Each path below is one point turned by a fixed rotation once a step. After each direction that follows a path, write how fast that rotation turns it, in degrees each step (0 if it stays still).
Each turn is a multiple of 5 degrees from 10 to 175, or 0.
Each row of a path follows its step; steps can be skipped.
Rotation 1:
step 0: 39, -34, -3, 21, 17, 5, -25, -12, -18, -30, 13, -23, 17, 29, 17, 2, -5, -7, -32, -32, 2, 7, 0, 11, 18, 27, 31, 1, -14, 43, 13, -9, -11, -13, -19, -28, 19, -35, -11, -20, -24, 16, -9, 6, 31, -10, 21, -26, -8, -4, 23, -19, 8, -3, 8, -23, -19, 31
step 6: 22, -4, 3, 20, 44, 37, 9, -18, -28, -5, 31, 29, -17, 1, 22, -4, -34, -13, 20, -22, -6, -15, 14, -6, -10, 21, -26, -27, -6, -1, 6, -21, -32, -42, -15, 33, -22, 14, 5, 9, -10, -3, -1, -3, 21, 29, 7, -11, 3, -1, -23, 15, 12, -2, 14, -12, -46, -19
step 8: 30, -18, 22, -23, 24, -12, -25, -2, -24, -14, 6, 37, -33, 9, -24, -9, -3, -9, -2, -29, -19, 30, -13, 25, -41, -13, -25, 15, -3, 25, -49, 29, -15, 15, -11, 0, -12, -2, 16, -2, -3, 4, 13, -1, -7, 15, 6, -7, 14, -3, -31, -19, -3, -26, 12, 35, -27, 17
step 11: 0, 12, -8, 11, 31, 38, -3, 2, -6, 9, -17, -19, -45, 44, -27, -16, 24, 7, -5, -24, -32, 7, -1, -43, -11, -37, -24, 31, 19, 4, -9, -3, 9, 10, -9, 23, -23, 6, 11, 15, -14, -5, 40, 21, 21, 8, 10, 6, 14, 1, -19, -16, -18, -8, -1, 11, -20, 26
step 13: 36, 6, -9, 1, 11, 1, 16, -44, 9, -16, 5, -1, -2, 28, -14, -24, -8, -10, -32, -48, -7, -25, -4, 17, 16, -9, -6, 24, 6, 55, 8, -4, 29, -33, -15, -11, 17, 12, 15, -34, -26, 13, 37, -1, 15, -31, 10, -1, 19, -25, 5, 4, 17, 3, 14, -5, 8, -8
step 23: 28, -13, -3, -19, 12, 4, -14, 0, 14, 2, -12, 15, 8, 10, 23, -26, 4, -6, 8, -29, 11, -5, -12, 0, -35, -3, 8, -3, -30, -16, 7, -33, -15, -9, -1, 20, 34, 18, -13, -2, 0, -2, 56, 14, 63, -11, -18, 17, 13, 6, -6, 7, 9, -19, 31, -46, -5, 24
step 26: 14, -19, -10, -54, -2, -5, 12, 6, -15, -29, 24, 38, -9, 50, 2, -24, -31, 24, -9, -18, -5, 23, 20, 16, -8, 9, 25, 7, 5, 26, -3, 18, 5, -12, 5, -3, -2, 14, 8, -40, 1, 4, 38, 4, 29, -12, -19, 4, 16, -17, 4, 15, -15, -10, 40, -18, -22, -19
step 28: 34, 0, -25, 16, -13, -4, 15, -4, 2, 15, -51, 64, -18, 36, 14, 31, 28, 21, 3, -19, 27, 9, 15, -20, 8, -7, 24, -1, -3, -12, 5, 44, 5, 16, -10, -10, -14, -1, 9, -4, 11, 7, 25, 16, 14, 0, 21, -18, 21, -9, -14, 3, 6, 7, 3, 8, -36, 28
Speeds:
-1, 0, 4, -4, 5, 2, -8, -4, -3, 7, 2, 9, -1, -11, 6, 4, 2, 1, 2, 7, -10, -8, 5, 4, -12, 8, -5, -9, 4, -2, 0, 4, 8, 4, 2, 0, 6, -3, -2, 1, -3, -5, -8, -3, -2, -8, 3, 1, 3, 1, -6, -4, -4, -14, 1, -9, 5, 2  170
4, 11, 4, 4, 6, -2, -4, -5, -4, 1, -3, 0, 7, 0, 9, -8, 2, 2, 1, 0, 0, 4, 9, -17, 4, 6, -3, -1, 6, -7, -5, -2, 6, -1, 10, 11, 3, 0, 2, 8, 9, 4, -1, 6, 4, -2, 5, 0, -5, 1, -3, -3, -1, 7, -7, -1, -10, -4  80
-2, -3, -3, -5, 5, -2, 3, 13, -10, -1, 6, 2, -5, 0, 9, 5, 0, 5, 1, 2, -5, -6, -6, 3, 3, -6, -8, -1, 6, -1, -2, 4, 12, 2, -9, 5, 5, 4, 6, 2, -3, 10, 5, -3, 3, 4, -4, 0, 2, 8, -2, 5, 0, 16, -1, -9, -2, 2  145
10, 2, -9, 5, -6, -10, 0, 0, 6, 2, 0, 6, 4, -7, 10, -6, 8, 1, 11, -1, -7, -6, -7, 2, 8, 5, 1, 5, -2, -5, 2, 1, -1, 4, 11, -7, 3, 0, -3, -4, -8, 3, 7, 3, -5, 6, -7, -10, -7, 2, 3, 1, -4, -4, -2, 1, 0, 7  140
-7, -1, 2, 2, -2, -5, -3, 4, 4, 5, -16, 4, -1, 1, 1, -3, 0, -3, 2, -4, 7, -9, 8, 0, 5, -2, -7, 11, 3, 6, -8, 7, -2, 5, -5, -4, -7, -6, -1, 11, 3, 2, -7, -7, -3, 10, -3, 1, -2, 2, -9, 1, -7, -4, 8, -4, -2, -2  110
